(in the rows, 128 means zero)
Each path below is one point turned by a fixed rotation once a step. After each direction that follows a path, write how fast that rotation turns it, in deg/step (0 if it stays still).
Each turn is a multiple of 5 degrees from 10 to 175, or 0.
Each row of a path follows its step; steps can be skipped.
Path 1:
step 0: [128 125 120 131 124 124 130 130 133 128 136 121 125 134 131 137 131 126
 132 127 124 126 143 123 136 135 130 119 125 131 143 120 131 123 119 132
 132 125 128 119 130 139 136 125 128 128]
step 2: [131 133 120 126 121 131 120 127 122 126 119 134 127 126 136 142 121 126
 126 125 127 134 124 121 135 138 125 138 129 128 128 125 133 126 122 135
 135 120 134 126 121 127 136 129 134 139]
step 4: [124 140 127 122 125 124 118 122 127 134 130 127 127 128 130 125 123 122
 141 136 139 132 123 127 129 133 141 123 132 118 125 130 131 118 117 126
 123 119 130 123 134 127 130 128 127 132]
step 5: [123 135 120 120 121 128 125 131 127 140 136 125 126 131 129 140 130 129
 123 124 134 132 127 130 119 130 115 128 130 124 123 136 137 131 127 129
 139 126 129 126 127 128 141 119 125 128]
step 6: [138 131 126 142 127 120 129 128 123 124 131 118 131 125 134 133 131 118
 133 127 144 130 136 124 126 131 127 120 129 133 134 137 123 127 131 132
 126 121 129 128 130 120 133 121 134 132]
step 8: [125 130 126 129 123 130 127 132 124 129 129 130 112 144 129 134 123 116
 123 126 129 116 128 132 130 133 125 124 132 125 132 127 131 126 131 125
 136 127 134 123 130 122 128 118 140 137]
step 9: [127 128 124 139 127 124 120 122 126 122 130 135 128 128 124 128 135 119
 127 127 127 130 131 120 133 138 122 134 130 118 132 139 132 127 123 141
 121 134 123 126 128 121 139 134 134 135]
step 11: [129 132 119 133 122 128 132 140 129 135 131 133 126 132 118 132 123 124
 137 135 134 123 126 140 131 140 138 127 125 124 133 127 139 130 125 132
 128 123 120 124 125 126 138 123 127 128]
step 12: [120 130 132 130 128 119 126 120 127 123 134 118 113 125 127 132 137 135
 124 137 140 132 132 130 120 127 126 129 131 122 132 130 133 130 118 137
 129 126 126 122 122 128 134 124 127 135]
[127 128 129 131 131 129 128 123 127 128 128 125 127 128 129 130 128 128
 130 130 127 128 125 126 129 127 129 128 128 126 124 128 128 129 129 127
 124 128 128 127 127 129 129 128 127 128]  130
Path 2:
step 1: [131 122 135 126 122 133 121 133 139 137 126 135 123 119 128 131 127 130
 132 131 130 138 120 120 134 130 128 130 126 121 121 127 132 134 132 119
 140 116 131 128 128 134 120 124 134 129]
step 2: [127 130 128 117 133 126 124 125 119 121 129 126 134 129 126 139 128 142
 142 135 120 127 131 129 130 129 131 133 121 129 125 130 125 130 128 126
 125 138 132 119 119 139 132 135 129 133]
step 3: [133 121 122 122 126 122 133 120 123 131 134 124 132 129 133 131 129 114
 124 127 125 124 112 132 134 123 131 133 128 129 120 124 136 130 131 124
 129 113 122 129 130 127 129 137 128 134]
step 4: [128 118 130 127 135 127 130 131 138 119 122 127 130 123 131 132 121 132
 117 124 136 130 138 126 136 136 132 132 128 127 116 123 131 136 127 125
 128 131 131 114 121 131 129 124 125 121]
step 5: [122 136 119 123 129 120 124 135 137 127 129 130 125 132 130 131 130 126
 127 135 126 121 121 127 121 118 136 131 119 126 128 118 122 124 126 124
 139 130 127 135 121 133 136 136 126 124]
step 7: [137 120 132 131 128 134 119 125 139 129 114 123 127 124 132 126 122 126
 129 147 128 129 124 120 129 127 131 136 128 132 128 132 122 130 131 129
 133 122 124 131 126 137 127 125 124 120]
step 8: [125 125 121 124 129 129 129 135 129 121 127 128 126 131 127 130 119 134
 145 121 126 127 126 129 119 123 125 120 127 128 129 130 123 132 133 131
 135 121 134 115 121 134 134 135 128 141]
step 10: [137 129 136 133 135 129 126 131 133 121 125 125 125 125 127 131 120 135
 128 124 121 130 125 128 134 130 126 144 135 128 130 120 135 138 122 128
 127 122 131 122 115 123 136 136 134 124]
step 12: [127 121 129 123 131 129 121 130 129 119 139 141 140 128 125 131 139 130
 130 134 119 122 129 118 130 128 134 130 131 122 117 127 130 133 134 126
 125 125 121 124 120 123 128 123 135 128]
[128 131 128 128 126 128 128 128 130 131 130 130 128 125 127 126 128 128
 128 126 128 130 129 126 127 128 129 131 127 125 131 127 128 129 124 126
 128 129 127 128 127 128 130 128 128 125]  70
Path 3:
step 0: [119 134 130 126 138 125 125 130 125 121 124 126 121 131 127 124 129 128
 132 121 123 134 135 126 137 127 133 138 127 126 132 122 124 130 124 146
 130 128 128 125 128 123 122 123 118 134]
step 1: [128 125 136 127 124 129 122 130 127 118 131 136 121 129 130 131 132 124
 134 137 134 135 132 127 137 132 124 138 125 113 136 132 129 125 124 130
 127 133 126 130 137 126 130 129 117 124]
step 2: [134 121 133 130 117 114 128 131 130 130 141 137 127 117 133 134 126 129
 122 130 128 126 131 117 130 135 132 127 121 123 131 129 126 128 131 129
 127 129 131 128 122 123 135 130 119 129]
step 3: [127 121 127 123 123 119 129 132 128 132 131 129 125 128 120 138 125 127
 125 125 140 129 125 129 119 128 140 118 132 133 135 134 126 117 126 131
 133 125 126 127 123 125 131 139 131 137]
step 6: [140 141 127 124 130 140 127 129 130 122 131 128 129 125 130 136 125 122
 122 125 129 124 135 124 136 127 125 135 134 120 126 128 132 135 142 126
 129 131 129 122 127 132 134 132 133 136]
step 7: [130 142 121 132 129 133 123 134 124 135 127 132 129 122 127 132 129 125
 120 127 119 133 130 130 126 135 135 120 141 125 128 126 124 127 137 134
 129 138 121 130 130 124 134 128 120 126]
step 8: [132 131 125 137 128 121 116 137 124 128 129 121 131 133 125 120 129 123
 124 130 129 141 125 123 123 115 133 127 130 130 132 126 125 124 137 133
 129 129 129 138 132 132 128 130 119 122]
step 9: [129 123 128 129 126 118 131 135 128 120 127 124 126 124 137 125 131 128
 127 134 135 127 124 127 120 121 121 129 129 124 137 122 121 122 132 117
 126 139 126 135 125 129 119 126 133 118]
step 12: [132 124 131 138 137 133 134 131 126 132 124 140 122 125 124 124 133 130
 132 134 117 126 135 124 130 126 132 124 127 132 121 129 132 126 132 119
 142 122 134 130 137 130 130 121 122 128]
[128 128 127 126 130 128 128 129 130 127 124 131 130 128 129 127 130 130
 130 128 128 127 128 128 129 129 127 128 129 131 127 131 129 129 131 127
 129 126 127 126 128 130 126 126 129 132]  55
[127 124 128 128 126 127 128 130 127 126 129 128 128 123 125 126 128 125
 126 127 128 130 126 132 126 127 128 126 128 130 127 129 129 128 130 129
 128 128 128 128 127 130 129 127 127 128]  70
[131 128 129 127 128 127 127 129 131 129 129 131 129 128 129 127 127 129
 127 126 129 130 127 127 129 128 133 128 129 127 130 129 129 126 128 128
 126 128 126 128 128 131 127 126 127 123]  60
